cols: G B Z C
[ 94  78 119 174]  (112)
[156 169 162  95]  (4)
[109 173 159 114]  (141)
[155 142 178 118]  (46)
[124 146  90 134]  (153)
[113 176 161 113]  (131)
[ 87 126 111 121]  (42)
down: [119 162 159] : Z
len: [113 176] : 2
len: [124] : 1
tags:
[160] -> q574
[91] -> q790
[135] -> q101
[134] -> q962
[159] -> q367
[90] -> q432
join (153) 3:  : q432

cols: N J Y R
[119 102 103  98] -> (106)
[167 145 146  94] -> (123)
[109  87 105 139] -> (45)
[152 147  98 155] -> (43)
[100 139 131 122] -> (99)
key -> tag
[121] -> q552
[155] -> q235
[94] -> q284
[139] -> q74
[98] -> q377
[122] -> q794
[97] -> q670
join (99) 4:  : q794
down: [103 146 105  98] : Y
down: [102 145  87] : J
rest: [102 103] : [98]

cols: U H T F V A Q
[146 139 137 147  86 107 158] = (65)
[109 101 148 134 134  74 148] = (9)
[109 101 147 134 133  97 160] = (84)
down: [139 101] : H
len: [109 101 148 134 134] : 5
down: [ 86 134] : V
down: [148 147] : T
rest: [134 134] : [ 74 148]
len: [109 101 148 134 134  74 148] : 7
rest: [109 101 148] : [134 134  74 148]

cols: E D K L W P X
[131 162 137 130 111 138 104] -> (97)
[120  91 136 131  83 112 115] -> (29)
[131  91 136 132  83 112 104] -> (44)
down: [138 112] : P
down: [83 83] : W
Table of tags by key:
[130] -> q437
[110] -> q611
[83] -> q249
[111] -> q229
[131] -> q435
join (97) 5:  : q229
down: [137 136] : K
len: [131  91 136 132  83 112 104] : 7
len: [131 162 137 130 111] : 5
rest: [ 91 136 131  83 112] : [115]

cols: belaf vugar Meko mupel Sudub
[105 112 137 123 115]  (133)
[135 173 131 133 126]  (176)
[129 149 126 133 133]  (189)
[109 114 136 123 115]  (113)
[101 111 138 123 115]  (70)
[137 178 132 133 123]  (132)
[137 178 132 133 121]  (102)
[129 137 126 131 133]  (15)
[123 121 132 125 121]  (79)
len: [137 178 132 133] : 4
key -> tag
[173] -> q187
[133] -> q618
[114] -> q265
[137] -> q756
[111] -> q935
[112] -> q434
join (176) 2:  : q187
down: [133 123 123 133] : mupel
which: [137 178 132 133 121] : (102)
which: [105 112 137 123 115] : (133)

cols: biv fupa tamo Bonu sib tiva Dul bobun
[184 144 162 132 133 136 134 118] = (120)
[184 137 162 132 128 141 110 141] = (6)
[184 137 162 133 128 141 110 141] = (95)
which: [184 137 162 132 128 141 110 141] : (6)
len: [184 137 162 133 128 141] : 6
rest: [136 134] : [118]

cols: dorel rubom bubeg bigov Famob Kas Vago Leb Lisat
[132 123 147 138 145 121 116 130 145] : (143)
[110 146  91 103  94 124 169 130 115] : (92)
[127 126 116 118 126 132 141 126 130] : (34)
[129 119 114 121 127 142 147 124 126] : (164)
[129 119 114 121 160 142 147 124 126] : (186)
[173  81 164 150 160 138 125 167 160] : (2)
[150 107 147 150 132 139 134 154 129] : (124)
[161 100 149 150 130 138 132 131 118] : (166)
[140 122 115 138  93 145 171 163 102] : (215)
[121 135 160 152 149 111 100 124 139] : (155)
[127 126 116 118 126 132 141 164  85] : (139)
[161 100 149 150 130 138 139 169 133] : (205)
len: [161 100 149 150 130 138] : 6
len: [129 119 114 121 127 142 147 124 126] : 9

cols: Febug Gedi dig Bome rumig
[151 130  97 118  98] = (20)
[132 110 133 137 147] = (94)
[ 94 117 100 160 145] = (165)
[106 130  96 151 124] = (76)
[157 149 176 113 119] = (129)
[132 110 133 137 151] = (16)
[150 130  97 120  95] = (118)
[156 154 175 114 115] = (162)
[126 134  92 145 116] = (170)
down: [132  94 106 157 132 150] : Febug
rest: [130  96] : [151 124]
key -> tag
[96] -> q189
[177] -> q936
[97] -> q860
[176] -> q879
join (20) 3:  : q860
rest: [106 130  96] : [151 124]
len: [151] : 1
which: [132 110 133 137 151] : (16)

cols: fofe Fub torut vud bes dis
[129 146  98 118 115 126] -> (91)
[129 117  98 118 115 126] -> (13)
[125 146 134 122 120 117] -> (36)
key -> tag
[146] -> q577
[122] -> q116
[118] -> q85
join (91) 4:  : q85
len: [129 117  98] : 3
which: [129 146  98 118 115 126] : (91)

cols: Ruki Lanug Gofu domo ginik suro
[151 147 138 159 134 164] : (17)
[150 147 129 159 134 164] : (10)
[150 147 138 159 133 114] : (77)
Table of tags by key:
[150] -> q708
[134] -> q639
[135] -> q318
[132] -> q357
[114] -> q780
[133] -> q47
[115] -> q641
join (77) 5:  : q47
rest: [150 147 138 159 133] : [114]
len: [151] : 1
which: [150 147 138 159 133 114] : (77)
which: [151 147 138 159 134 164] : (17)

cols: buzu muf Miduf safu
[148 151 131 134] = (89)
[176 159 165 104] = (125)
[126 119 141 119] = (11)
[176 159 165 136] = (87)
len: [176 159 165] : 3
tags:
[137] -> q741
[136] -> q581
[104] -> q109
[105] -> q530
join (87) 4:  : q581
rest: [126 119] : [141 119]
down: [165 141 165] : Miduf

cols: Lote bom lezav fogod Pozuv tefof Dag
[ 96 161 122 160 115 113 148] -> (35)
[100 160 120 178 109 112 138] -> (59)
[101 150 169 121 157 143 168] -> (66)
[100 157 122 160 114 114 144] -> (54)
len: [100 157 122 160 114 114] : 6
down: [160 150] : bom
down: [ 96 100] : Lote
len: [101 150 169 121 157 143] : 6

cols: Nebo voset sini Rop
[116 141 154 170] = (24)
[145 123  94 132] = (145)
[116 141 154 110] = (31)
[116 140 154 136] = (56)
[116 141 154 122] = (69)
which: [145 123  94 132] : (145)
len: [116 141 154] : 3
rest: [140 154] : [136]
len: [116 141 154] : 3
Table of tags by key:
[154] -> q805
[93] -> q686
[144] -> q115
[155] -> q970
[94] -> q828
[145] -> q724
[95] -> q739
join (145) 3:  : q828

cols: rog nuz Kubul Filu mupan
[133 146 127 129 131] : (175)
[ 91 126 145 141 152] : (134)
[167 130 116 108 104] : (104)
[106 165 162 155 134] : (156)
[112 153 157 127 142] : (86)
[106 158 141 175 129] : (71)
[109 116 129 118 150] : (190)
[126  89 112  96 143] : (14)
[107 119 145 119 145] : (27)
[109 143 132 172 125] : (100)
len: [106 158 141] : 3
len: [107 119 145 119] : 4
tags:
[142] -> q207
[109] -> q774
[112] -> q678
[110] -> q436
[91] -> q288
[143] -> q840
join (100) 1:  : q774
which: [109 116 129 118 150] : (190)
down: [129 141 108 155 127 175 118  96] : Filu
down: [ 91 167 106 112] : rog
down: [112 106 109 126 107 109] : rog

cols: gime Tosut Segis vena Fozun narob
[147 131 125 143 106 133] : (88)
[ 98 112 142 113 106 134] : (160)
[111 123 132 114 151 132] : (163)
[147 131 125 143 106 125] : (62)
[113 127 128 104 147 129] : (85)
[117 128 128 104 151 140] : (78)
[112 125 131 108 150 131] : (5)
tags:
[125] -> q159
[131] -> q356
[112] -> q321
[140] -> q974
join (5) 6:  : q356
len: [147 131 125 143] : 4
rest: [127 128 104] : [147 129]
which: [111 123 132 114 151 132] : (163)
which: [112 125 131 108 150 131] : (5)
rest: [132 114 151] : [132]

cols: mupod Lera meze duv rurob kotur vavuk siti
[166  93 153 144 137 138 129 169]  (12)
[ 92 160 152 153 151 106  89  98]  (52)
[121 114  79  93 137 145 169  95]  (60)
[140 119 128 153 106 154 159 149]  (53)
[127 131 112 140  90 146 173 142]  (178)
[166  93 153 144 102 152 164 150]  (75)
[ 98 159 168 168 150 106  77 102]  (61)
[149 104 158 124 166 112 113 139]  (149)
[166  93 153 144 136 138 128 166]  (184)
rest: [150 106] : [ 77 102]
rest: [137 138] : [129 169]
down: [106  90 102 150 166 136] : rurob
key -> tag
[169] -> q335
[150] -> q263
[168] -> q490
[151] -> q225
[102] -> q244
[101] -> q346
join (61) 8:  : q244
down: [168 124 144] : duv
down: [129  89] : vavuk
down: [153 140 144 168 124] : duv

cols: bobav supub bifir furil
[122  81 110 140] : (144)
[ 94 123 144 142] : (57)
[154 165 137 135] : (154)
[122 122 146 140] : (83)
[112 122 145 100] : (51)
[129 112 132  81] : (96)
down: [123 165] : supub
len: [129 112 132  81] : 4
rest: [122 145] : [100]
len: [112 122 145 100] : 4
down: [142 135 140 100] : furil
len: [ 94 123 144] : 3
rest: [112 132] : [81]

cols: rusuz maz gumu Mized vur lere
[116 115 109 140 130 131] : (111)
[152 144 122  80 120 134] : (93)
[142 104 152 140 145  98] : (58)
[115 111 113 145 136 134] : (37)
[145 126 154 128 151 112] : (115)
[ 98 127 120 144 110 140] : (26)
[116 109 114 146 137 134] : (119)
[111 121 103 136 121 132] : (47)
key -> tag
[145] -> q722
[144] -> q59
[146] -> q479
join (37) 4:  : q722
which: [ 98 127 120 144 110 140] : (26)
len: [142 104 152 140 145] : 5
which: [142 104 152 140 145  98] : (58)
down: [140 145 128 144 146 136] : Mized
which: [115 111 113 145 136 134] : (37)
down: [127 109 121] : maz

cols: Pono pur lamop Liso Nuf voden tato Vaned
[133 133 136 122 132 134 143 131] -> (158)
[131  92 130 119 115 107 124 117] -> (81)
[136 117 139 116 126 125 144 127] -> (21)
[115 147 110 149 132 134 102 130] -> (101)
[136 168 142 123 146 157 160 143] -> (63)
[131 112 131 122 122 119 130 124] -> (107)
key -> tag
[132] -> q99
[122] -> q930
[119] -> q80
[115] -> q380
join (81) 5:  : q380
which: [131  92 130 119 115 107 124 117] : (81)
len: [136 168 142 123 146 157 160 143] : 8
rest: [ 92 130] : [119 115 107 124 117]

cols: tugu Nedo Dof Vutor mip Gako
[113 133 139 147 130 114] : (152)
[119 155 143 153 125  88] : (110)
[112 133 139 147 130 114] : (108)
[114 137 137 158 127 107] : (25)
[107 128 143 122 151 129] : (168)
[114 133 138 148 129 113] : (187)
[116 126 141 113 146 134] : (49)
[109 121 112 153 138 134] : (40)
[147 155 135 132 112 110] : (169)
key -> tag
[129] -> q918
[134] -> q559
[130] -> q83
[152] -> q67
[151] -> q535
[110] -> q162
join (168) 6:  : q918
rest: [116 126] : [141 113 146 134]
down: [127 151 129 146 138] : mip
which: [147 155 135 132 112 110] : (169)
which: [109 121 112 153 138 134] : (40)

cols: kom nopu sodu lik zesu gekag zoved vuzu
[154 125 122  88 133 122 107 124]  (33)
[154 135 133 133 113 122 107 124]  (98)
[150 135 133 133 112 105 119 133]  (50)
rest: [135 133 133 112] : [105 119 133]
down: [154 154] : kom
Table of tags by key:
[133] -> q971
[107] -> q858
[134] -> q991
[113] -> q528
[114] -> q550
join (98) 5:  : q528

